Two rows play each game, the first against the second. How much does the first row win by? 20 is about a draw, 40 a big win and 0 a big loss. Wins can go round in a circle: one row can beat a second, the second a third and the third the first. Each row has two weighted sums of its numbers, A and B, taken from their middle values. A row wins by its A times the other's B, less its B times the other's A.
[-44.  53.  55. -40.  48.  52.  48. -37.  32.  20.  53.  42. -44.  54. -38.  24.]
[ 24. -21.  55.   2. -31.  19.  28.  49.  51.   4.  20. -20.  -3. -12. -13.   5.] -> 18
[-50.  -3.   1. -33.  14. -35.  39.  45.  51. -52. -25.  -6.  13. -25.  -8.  38.]
[  2. -44. -39.  26. -17.  -5. -28.  -1. -51.  10. -32. -35.  22.  26. -19. -13.] -> 17
[-33.   3.  26. -11.  -6.  38.   4. -19. -45.  29.  33.  29. -36.  37.  24. -38.]
[ 49. -31. -16. -43. -30.  30.  52.   4. -39.  34.  17. -54. -44.  15.  36. -12.] -> 17
[-47.  52.  -5.  -9.  53.  50.   7. -53. -46. -28.  51.  51.   3.  39.  33. -23.]
[ 53.  15. -20.   3.  30.  42.  28. -34. -44. -16.  31. -19.   2. -34. -44.  -2.] -> 15
[ -8. -17.   5.  -2. -29.  15.  19. -14. -20.  28.  18. -17. -41.  44.  -5. -31.]
[ 21. -48.  21.  24. -48. -39. -27.  -2.   2.  11. -12. -36.  12. -32. -12. -31.] -> 25
[ 17.  38. -22. -41.  12.  11.  18.  54. -29. -26. -18. -10. -36. -12.  53.  54.]
[-43.  -9.   6.  22.   3. -13.  -4. -15.  24.  -1. -44.   0.  37.   4. -35.  13.] -> 20
[ -6.   1.   9. -32.   9.  54. -18. -35. -12.  -6.  38.  14. -19.  16. -42. -27.]
[ 13.  -1.   1.  52.  -2. -18. -11.  22.  34.  -6. -13.  14.  53. -45.  16.   8.] -> 9
[-17.  -4.  39. -15.  17.  42. -27.  -9.  21.  17.  28.  27. -29.  -9. -31.  -4.]
[-49.  26. -48. -15.  28.   4.  -7.   9.  48. -23. -23.  13.  16. -35. -14.  45.] -> 23
[-52.  -8.   0. -27.   5.  53.  -6. -34.  41.  36.  42.  20. -37.  51. -48. -43.]
[-13.   5.  19.  31.   4. -53. -29.  17.  17. -28. -33.  39.  30. -11.  11.   9.] -> 7
[ 38.  34. -35.  47.  37. -37. -53.  25.  45. -20. -55.  31.  49. -32.   1.  43.]
[  5.   5.  46. -13. -14.  48.  40. -24.  28.  37.  40. -12. -42.  54.   9. -22.] -> 26
[ 51.   8. -28. -27.  23.  42. -22. -39. -30. -10.  39. -12.  -6.  -5. -32. -29.]
[ -7.  -9.  40.   1.  18.  51. -49. -38. -41.   6.  48.   4. -22.  31. -55.  -3.] -> 23
[-17. -28.  17.   5. -14. -15. -28.  36. -10.   0. -22. -34.  18. -24.  21.  37.]
[-47.   9.  22.   8.  21. -18. -50.  14.  21.  -2. -52.  22.  23. -29. -54.  24.] -> 26
[-40.  50. -43. -38.  52.  34.   0. -52.   1. -13.  46.  49. -16.  31. -19.   3.]
[ 28. -51.  25.  25. -39. -51.  47.   0.  25.  36. -33. -54.   9. -13.  18. -36.] -> 17
[ 10.   8.  12.  48.  26. -24. -34.  12. -17. -12. -25. -30.  44. -20.  -9.  40.]
[ -2.  25.  15.  31.  -3. -39. -45.  39.  50. -32. -26.  50.  23.  26.  -8.  25.] -> 18
[ 52.  -2. -46. -40.  25.  44.  -1. -53. -54.   4.  45. -27.  -3.  27.   1. -30.]
[-34. -10.  11. -28.   8.  50.  36. -29.  30.  19.  38.  19. -41.  29. -13. -28.] -> 8
[-12.  -1. -14. -25.  -9.  22.   4. -17. -39.  41.  29. -19. -27.  45.  -5. -24.]
[ 48. -53.  21.  27. -52. -41.   1.  17. -47.  29.  -9. -50.  12. -10.   0. -48.] -> 25
[ 21.  40. -34.  39.  38. -42. -52.  24. -25. -37. -52.  38.  40.   3. -35.  38.]
[-42.  33. -50. -33.  31. -47. -34.  23.  10. -37. -17.  26.  21. -29. -41.  51.] -> 22
[ 47. -39.  39. -29. -39.  18.   7.  19. -13.  50.   3. -51. -25.   7.  46. -38.]
[-19.  22. -20.  28.  19. -26. -23. -36.  55. -30. -16.  19.  43. -42. -33.  31.] -> 23
[ 12.  32.  44. -51.  -8.  12.  31.  54. -25. -14. -36.  11. -35.  -6.  39.  54.]
[-51.   4.  15.  17.  19. -13. -14.  -7.  38. -33.  -9.  12.  28. -18. -55.  21.] -> 19
[ 48.  -6.  -3.  -6.  16.  44. -52. -38. -50. -53.  41. -11. -41.  18. -50. -15.]
[ 46. -48.   9. -12. -55.   4.  49.  30. -32.  49. -17. -49. -35.  -5.  38. -20.] -> 24
[-11. -11.  -1. -28.  12.  55.   1. -44.  24.  17.  50.   6.  -2.  36. -53.  -9.]
[ 53.  12.  31.  -1.  28.  45.  17. -39. -49. -17.  35. -31. -24.   9.  34. -22.] -> 22
[-49. -54.  50. -37. -53.  -6.   2.  53.  36.  55. -49. -47. -11. -48.  33. -26.]
[-23. -50. -42.  29. -30. -36. -44.  -4. -12.   8. -38. -35.  33. -16. -18. -40.] -> 29
[-54.  49. -45. -22.  49.  26. -10. -49. -36. -31.  47.  45.   1.  23.  30.  -4.]
[ 36. -39.  19.  29. -35. -47. -32.   3. -28.  22. -11. -41.  17.  22. -12. -36.] -> 26
[-25. -27. -36. -22.  15.  35. -13. -48.  17. -32.  43.  -5. -12.  47. -11. -29.]
[ 20. -26.  26. -51. -18.  16. -54.  -1. -36.  33.  18.  -2.  -7.  43.  30. -37.] -> 22
[ 32.  30. -39.  46.  31. -20. -15.  14.  12. -38. -28.  13.  45. -13. -23.  42.]
[  0.  52.  13. -18.  55.  44. -40. -55. -49. -54.  54.  49.  24.  40. -51. -48.] -> 29
[-21.  47. -21.   5.  40. -44.   2. -13.  52. -28. -41.  41.  34.  -6. -53.  50.]
[-33. -39.  50.  -5. -52. -49.  42.  52.  55.  54. -21. -42.  -5.   0. -15. -17.] -> 21
[-36.  13.  25. -47.  19. -26.  14.  16.  24. -55. -53.  14.  26. -12. -17.  43.]
[ -9.   1.  45. -31.   7.  48.  33. -17.  40.   8.  28.  25. -24. -35. -44.   4.] -> 19
[ 43.  47. -55.  49.  45. -49. -15. -16. -18. -42.   1.  16.  44. -33. -40.  47.]
[-12.  18.  43. -20.  -2.  32.   5.  34. -14.   2.  15.  28. -22.  -2.  45.  28.] -> 27
[-29.  48. -22. -30.  51.  41.   9. -50. -36.  -4.  45.  54.   3.  24.  10. -16.]
[ 11.  14. -49.  42.   7. -43. -14.  27.  11. -12. -55.  27.  39. -40.  25.  28.] -> 18
[-48.  48. -18.  13.  38. -29. -31. -32.  53. -20.  -2.  39.  39.  18. -53.  44.]
[ -3.  54.  12. -24.  55.  52. -53. -48. -23.   2.  55.  51.  20.  51. -36. -41.] -> 20
[-25.  -2. -24. -55. -14.  33.  26. -14. -55.  42.  30. -24.  -1.  55.  -1. -37.]
[  9. -25.   5.  -6. -28.  17.  50. -10.  34.  32.  19. -14. -20.  47.   0. -30.] -> 7
[-30.  -5.  -1. -45. -13.  27. -20. -11. -37.  44.  26. -16. -46.  50.  -2. -18.]
[-18. -30.   6.  45. -24. -54. -29.  42.  39. -51. -54.  19.  51. -45.  30.  12.] -> 29
[ 48. -41.  51.  -7. -32.  24.  24.  12. -41.  27.  20. -54. -49.  39.  36.  -9.]
[ -3.  15.  29.  33.  -4.  -7. -41.  40.  40. -34. -37.  48.  25.   2. -41.   9.] -> 21
[ 52.  11. -17. -54.  20.  38.  17. -38. -53. -30.  32. -20.   4.  -9.  27. -24.]
[-42.  20. -55.  28.  24. -47.   5. -36.  43. -43.  -5.  19.  43. -41. -29.  36.] -> 18
[-38.  21. -12. -11.  29.   3. -55.  21.  -5. -40. -27.  20.  15. -32. -30.  46.]
[-55. -12.  10.  -2. -31.  13. -19. -20. -52.  43.  11. -14.  -4.  48.  35. -27.] -> 21
[  6. -26. -33. -16. -29.  10.  29. -15. -44.  38.  11.  -3. -53.  43. -32. -18.]
[-29.  -7. -47.   7.  -3. -46.   9.  22.  31.   9. -12.   2.  20. -16. -44.  38.] -> 17
[  0.  19.   3.  36.  -7. -13.  12.  44.  26. -18. -41.  51.  28.  16.   5.   6.]
[ 14. -13. -23. -43.  26.  46. -31. -47.  -8.   1.  44.   5. -19.  32. -29. -17.] -> 25
[ 41. -30. -15.  -3. -18.  23.  13.  -9. -44.  20.  23. -16. -18.  46.  -3. -55.]
[ 45. -47.  21. -20. -38.   3.  44.  34.  19.  37.  -2. -47. -30.  33.  51. -51.] -> 10
[-15.  -2. -16. -46. -10.  23.  54. -19. -44.  39.  28.  -7. -12.  51.  13. -46.]
[ 31. -42. -49.  19. -54. -24. -35.   2. -12.  40. -10. -48.   5. -15.  23. -19.] -> 21
[-30. -13.  47.  -8. -34.  11.  39. -32. -35.  40.  17. -17.  -8.  40.  28. -27.]
[ -8.   2. -33.   4. -16.  26.  -8.  -6.  12.  36.  27. -12. -31.  53.  18. -26.] -> 16
[ 35.  18. -42.  54.  17. -25. -21.  11.  13. -10. -38.  39.  55.   3.   4.  35.]
[ 32. -40.  30.  23. -46. -10.  16. -13.  22.  24. -33. -52.  11.   2.  44. -20.] -> 11
[ -3.  22.   0.  32.  -7. -52. -40.  32.  36.   2. -29.  54.  27.  19. -31.  19.]
[-28. -10.   2. -24. -34.  13.  55. -25. -46.  44.   9.   0. -52.  39.  10. -10.] -> 11
[-21.  11.  27. -50.   6.  45.  48.  27. -12.  23.  26.  34. -15. -53.  45.  10.]
[ 29. -46.  16.  19. -54. -37. -10.  -5.  43.  26. -39. -44.   3. -41.  36. -17.] -> 24
[  8. -25.  52.   7. -37.  -9. -54.   7.  -3.  44.  -1. -33. -55.  14.  32.  -8.]
[-46.  -5.  33. -50.  10.  47.  -7. -15.  -9.  10.  31.  10. -36.   5. -53.   0.] -> 9
[-43. -15. -43. -19. -25.   5.  33. -25. -26.  28.  10.  -5. -21.  20. -10. -16.]
[ 22.   9. -39.  53.   1.  -7. -33.  16.  -3. -27. -44.  28.  52. -55. -37.  23.] -> 8
[-47. -14.  17. -29. -27.  10.  21. -27. -14.  48.  11.  -3. -51.  43.   6. -44.]
[ 33.  41. -49.  40.  40. -21. -13.  29.  32.   4. -46.  15.  40.   8. -51.  52.] -> 19
[-25.  45.  -2.  -5.  49.  29.   9. -43. -51.   8.  43.  43.   9.  15. -52.  26.]
[-22. -31.   7.  45. -26. -55. -40.  42.  42. -54. -55.  11.  48. -51.  40.   5.] -> 26
[ -7. -43.  14.  40. -35. -33. -21.   7.  34. -48. -39. -50.  36. -55. -54. -45.]
[-48. -43.  23. -52. -43. -15. -54.  52.  40.  52. -54. -45. -22. -44.  47. -39.] -> 5
[ 26. -53. -19.  19. -55. -27.   3.   1.   7.  24.  -6. -44.   4.  -7.  39. -49.]
[-21.  -3.  44.  12.  -6. -23. -35.  14.  49. -37.  -4.  -3.  17. -10. -39.  31.] -> 17
[-24.  31.  38. -17.  33.   1. -12.  39. -17. -40. -34.   7.  12. -53.   7.  53.]
[-11.  -4. -29.  -5. -21.  20.  -3. -26. -51.  46.  23.  -1. -40.  52.  36. -43.] -> 14
[ 36. -47. -11.  10. -51. -16.  26.  20.   1.  42.  -5. -49. -55. -37.  34. -25.]
[-49.  10.  48. -48.  39.  21.  23. -13.  -2. -12.  22.  -2.  -1. -44.  48.  44.] -> 16
[ 55.   6.  -6.  11.  31.  43. -55. -43. -55. -29.  33. -34.  10.  13.  35. -34.]
[ 49.  -8. -48. -46. -12.  18.  24.   1. -31.  37.   6. -53. -39.  32.  55.  13.] -> 22
[-22.  12. -24.  -3.   1.  21. -44.  34.  20.   8.   3.   6. -32. -20.  -5.  32.]
[ 39. -35.  49. -41. -52.   5.  35.  42. -26.  48. -18. -47. -33.   6.  46. -36.] -> 18
[-14. -38. -48.  42. -24. -42. -26.  46. -35. -38. -26.  12.  48.  -2.  38.  -3.]
[  3.  19.  31.  36.  -3. -33. -47.  43.  -2. -28. -19.  47.  29.  29.  -7.  14.] -> 23
[-44.  34.  37. -41.  44.  35.  45. -36.  11. -34.  37.  25. -12.   5.  24.  34.]
[-31. -47.  54.   5. -54. -25. -20.  50.  46.  51.  -8. -37. -35.  -2.  12. -38.] -> 32
[ 42. -50.  54. -44. -51.  -3.  51.  46. -16.  53. -13. -48. -15. -53.  54.  -6.]
[-46.  12.  48.   0. -11.  49.  35. -19. -29.  48.  46. -32. -47.  55.  14. -45.] -> 18
[ 12. -41.  34.  32. -43. -44. -25.  25.  -8.   4. -25. -55.  29. -19. -27. -11.]
[-17. -45.  42.  35. -24.  -8. -37. -28. -22. -18. -31. -24.  38. -42. -38.  -7.] -> 20
[ 13.  22.  -8.  43.  21. -36.  -1.  29.  39. -32.  -3.  35.  43. -15. -42.  29.]
[ 36. -45. -14.  14. -46. -50. -36.   5. -21.  39. -10. -39. -54. -54.   1. -22.] -> 17
[ 45. -22.  38. -42. -21.  20. -17.   4. -30.  26.  22. -21. -14.  40.  19. -28.]
[-44.  49.  22.  -1.  50.  47.  33. -45.  27. -54.  49.  44. -28.  13. -50.  10.] -> 12
[ 27. -39.  31. -49. -47. -36.   3.  48.   8.  51. -36. -46. -13.   1.  52. -31.]
[-29.  50. -47.  -6.  52.  31. -21. -55. -28. -49.  52.  55.   4.  35. -22. -41.] -> 13
[ 34.  37.  49.  48.  34. -32. -32.  20.  13. -50. -28.  29.  48. -11. -38.  37.]
[ 11.  26.  24.  39.  26. -51. -33.  24.   0. -35. -53.  38.  34. -15. -45.  29.] -> 19
[ 50.  -3. -49. -18.  27.  47.  36. -42. -21. -15.  48. -19.  -4.  10.  -1. -29.]
[  7.  36. -22.  30.  25. -12. -43.  46. -27. -53. -31.  41.  31.  12. -16.  23.] -> 28
[ 22. -23.  35. -30. -29.  18.  22. -29. -40.  18.  21. -23. -54.  36.  16. -15.]
[ 55.  12.   4.   8.  21.  40.  29. -41. -50. -39.  30. -34.   6.  10.   3. -36.] -> 2
[ 30.  16.  46. -39.  -9.  26.  45.  43.  42.   1.  27.  -7.  -5.   8.  -3.  12.]
[ 46. -31.   0. -30. -39.  10.  39.  24. -48.  32.   9. -46. -24.  14.  -3. -23.] -> 21
[-24.  -2.   2.  25.   2. -21.   4. -21.  37.  -9. -31.   3.  38. -44. -55.  21.]
[  8. -51.   3.  18. -16. -14.  36.  28. -25.  19. -49. -22.  22. -21.  38.  -7.] -> 19
[-13.  36.  53.  -3.  43.  26.  11. -41.  38. -11.  39.  25.  -6.  13.  21.   1.]
[-37. -20.  38. -12.  -4.  -8. -16.  36.  29. -22. -43. -31.  13. -30.  41.  37.] -> 13
[-26.  51.  19. -48.  50.  44. -48. -54. -32. -43.  47.  55. -12.  17.  -2.   5.]
[ 43. -36.  54.  -3. -32.  25.  55.  33.  27.  24.  21. -38. -14.   3.  24.   6.] -> 20
[ -1. -10.   8.  41.  -2.  -4. -51.  28.   9. -21.  -9.  -4.  43. -26.  18.  34.]
[ 22. -20.  28.  21. -20. -53.  -6. -20.  22.  16.   0. -27.  10.  -3. -31. -37.] -> 16
[-43.  21.  21. -33.  16.  28.  10.  38. -22.  25.  17.  31. -51. -37.  52.  33.]
[ 38. -26.  32. -16. -27.  22.   7.  -6. -46.  27.  23. -14. -45.  38. -37. -25.] -> 8
[  8. -31.   8.  10. -49. -16.   0.  32.  44.  40.  -9. -35. -16. -45.  11. -43.]
[-14. -55.  23.  10. -46. -55.  40.  53.   3.  54. -24. -43. -26. -37.  55. -32.] -> 7
[-40. -41.  53.  39. -34. -14.  18. -26.  41. -22. -40. -36.  35. -52.  15. -17.]
[-44. -37.  55.   2. -41. -35.  -7.  54.  49.  55. -50. -45. -38. -49.  43.   1.] -> 11
[-27.  23. -37. -36.  17.  28.  -2.  41. -15.  15.  15.  29. -28. -19.  46.  35.]
[ 48. -12. -42. -36. -25.  19. -20.   5. -48.  30.   6. -50. -34.  33. -11.   6.] -> 18
[-36. -23.  39. -26. -11. -44. -38.  44. -13. -47.  -7. -25.  14. -36.  26.  32.]
[ 24. -55. -15.  23. -49.  -2.  37.   1. -38.  33.  -1. -47.   7. -35.  25. -49.] -> 16
[-42.  53.  42. -39.  51.  52.  53. -46.   2.  -3.  53.  50. -55.  39.  20.  11.]
[ 23.  13. -34.  53.  11. -19. -48.  15.  21. -29. -54.  12.  53. -21.  -8.  32.] -> 20
[ 19.   2. -45.  54.  -5. -43.  23.   8. -36. -14. -17.  26.  55. -41.  43.  17.]
[ 27. -25. -41.  24. -19. -22.  -8. -18.  39.  14. -49. -24.  11.  -7. -34.   1.] -> 18
[-53. -48. -25.  33. -19. -41.  -3. -20.  37. -32. -17. -25.  38. -40.  16. -10.]
[-13. -17. -32.  13.  -4. -50.  -9.  20.  -9.   1. -48.  -9.  20. -10.  -7.  22.] -> 18
[ 30.   7. -47.  55.  12. -16.   1.  14. -23. -35. -26.  30.  55. -22. -22.  25.]
[-55.  27.  34. -10.  17.   4.  30.  37.  48.  -7.  -5.   9.  11. -28. -33.  48.] -> 18
[ -5. -28. -36.  50. -15. -45. -51.  31.  -3. -13. -51.  -1.  52. -33.  37.   4.]
[-20.  21. -30.   5.  32. -40. -49.  20.  38. -47. -21.  34.  16. -36.  15.  41.] -> 14
[-37.  50. -36. -46.  50.  35.  36. -44. -42.   9.  51.  47. -25.  28. -17.  17.]
[ 41. -47.  12.  23. -40. -20. -49.  19. -43.  24. -35. -39.  13.  12.  48. -35.] -> 30
[ -9. -29. -39.   4. -27.   8.  34. -34.  29.  34.  22. -26.  -7.  41. -26. -52.]
[ 12. -17.  18. -44. -21.  14.  49.  50.   5.   0.  26.  -1.  -1. -34.   5. -23.] -> 25
[-52.  36.  -1. -37.  47.  23. -25. -42.  26. -20.  40.  30. -25.   0.  30.  30.]
[ 18.  35. -13.  38.  36. -48.   6.  37.  23. -46. -33.  18.  37. -53.  51.  49.] -> 26
[-38.  53.   7. -34.  46.  54.  48.  -7.  52.  27.  50.  34. -43.  46.  -4.  36.]
[-10. -32.   5.  46. -19. -45.  12.  38.  27. -45. -43.   1.  47. -27.  21.  -6.] -> 15
[-10. -51.  33.  32. -37. -37.  -6.  18.  23.   1.  -8. -45.  30. -54.   9. -34.]
[-28. -36. -41.  42. -38. -54.  23.  -6.   8. -44.  -8. -53.  34. -34.  15. -28.] -> 19
[ -2.  24.  10.  35.  -5. -20. -54.  47.  26. -46.   2.  48.  26.  46. -43.   5.]
[ -4.  23.  20.  35.   0. -40. -19.  39.  19.  -8. -27.  52.  31.  34. -28.   8.] -> 20
[-30.  39. -13. -52.  38.  -2. -46.  17.  18.  -1. -32.  40.  33. -55. -42.  51.]
[-26.  41. -16. -36.  45.  31.  37. -44.  12.   0.  38.  42. -46.   9. -21.  12.] -> 17
[ 47. -46.  34. -54. -48.  12.  20.  18. -27.  41.   8. -48. -46.  17.  50. -35.]
[ 35. -36. -12.  16. -48.   2.  -2. -37. -29.   5.   2. -27.  -5.   5.  25. -21.] -> 12
[-55.  53. -52.  15.  45.  -5. -45. -43.  54.  -2.   6.  52.  37.  25.  -6.  48.]
[ 54.  13.  12.   4.  32.  40. -36. -38. -52.  -2.  33. -30.   2.  -8.  18.  -6.] -> 20
[-39.  15.  33. -45.  37.  19.  31.  45.  54.  -8.  26. -10.  -4. -52.  28.  50.]
[-53.  33.  52.  -5.  -8.   0.  35.  54.  -4. -10. -26.   3. -54. -40.  42.  54.] -> 3
[-18. -40. -35. -11. -50. -16.  13.  51.  40.  54. -19. -40.   1.  -1.  27.  -7.]
[ 16.   8.   6.  51.   0. -40.  21.  15.  15. -22. -44.  16.  51. -45. -47.  22.] -> 22
[-27.  14.  20. -19.   9.  55. -32. -23. -20.  48.  53. -33. -14.  55. -29. -49.]
[ 23. -53. -14.  21. -43. -49. -51.   0.  19.  22. -55. -37.   7. -42.  25. -41.] -> 8
[ 42. -50.  16. -54. -53.   9.  31.  45.  -5.  47. -47. -51. -26. -22.  53. -50.]
[ 41.  46. -12.  47.  42.  -5. -38. -11. -13. -44. -45.  24.  42.  -5. -39.  53.] -> 22
[-30. -25. -16.   0.  30.  24. -10. -53.  -4.  -7.  39.   8.  -7.  27.  -9.  -1.]
[ -8. -34.  54. -48. -45. -45. -16.  51.  38.  54. -19. -37. -34.  14.  50. -10.] -> 11
[ 11.  26. -40.  37.  25. -21.  35.  26.  19.  -5. -53.  32.  38. -47. -38.  37.]
[ 52.   6.  36.  -1.  13.  49. -24. -46. -48. -42.  48.  -6. -47.  31. -41.  -5.] -> 39
[  4.  33.  26.  31.  13.  -7. -14.  44. -39.   3.  -2.  45.  31.  30. -49.  27.]
[ 17. -30. -20.  11. -36.  -1.  43. -36.  37.  18.   5. -24. -55.  22. -13. -39.] -> 14
[-33.   7. -54.  18.  11.   1. -48.  -8.  45. -40.  -7.  15.  33. -50. -48.  30.]
[ 26.  29. -46.  50.  29. -23. -24.  12.  -2. -19. -47.  37.  47. -31.   7.  36.] -> 14
[ -6.  24. -53.  30.   2. -12.  26.  40.  31.   5.   4.  54.  21.  37. -49.  13.]
[ 25. -45. -26.  22. -51. -44. -23.  -2.  41.  21. -48. -39.   7. -28.  22. -34.] -> 1
[-37. -11. -10.  -9. -21.  14.   8. -26. -40.  47.  18.  -5. -40.  49. -10. -36.]
[-54. -14.  14.   6.  -1. -42. -41.  21.  -1. -15. -30. -23.  23. -34. -25.  24.] -> 28
[ 44.  49. -35.  51.  42. -32. -36. -16. -15. -55. -24.  18.  45. -38. -16.  45.]
[-10.   5. -12. -26.  -1.  50.  53. -18. -18.  51.  47. -16. -50.  54.  -6. -37.] -> 16
[ 20.  40. -37.  38.  34. -39.  49.  26.  24. -29. -13.  35.  35. -16. -40.  43.]
[ -7.  55. -52. -53.  55.  53. -53. -54.   5. -36.  55.  53.  12.  53. -33. -15.] -> 24
[ 25.  17. -48.  54.   9. -31.   6.  19.  -1. -38. -42.  36.  54. -18.  45.  18.]
[ 51.  -6. -11. -24.   8.  51. -16. -51. -40. -41.  46. -17. -20.  29. -47. -10.] -> 30
[ 27.  35. -23.  45.  30. -17.  18.  34.   7. -11.  -1.   5.  44. -51.  21.  49.]
[-37. -18.  22.   1. -33.   7.  25. -16. -33.  44.  13. -10. -37.  34.  10. -42.] -> 20
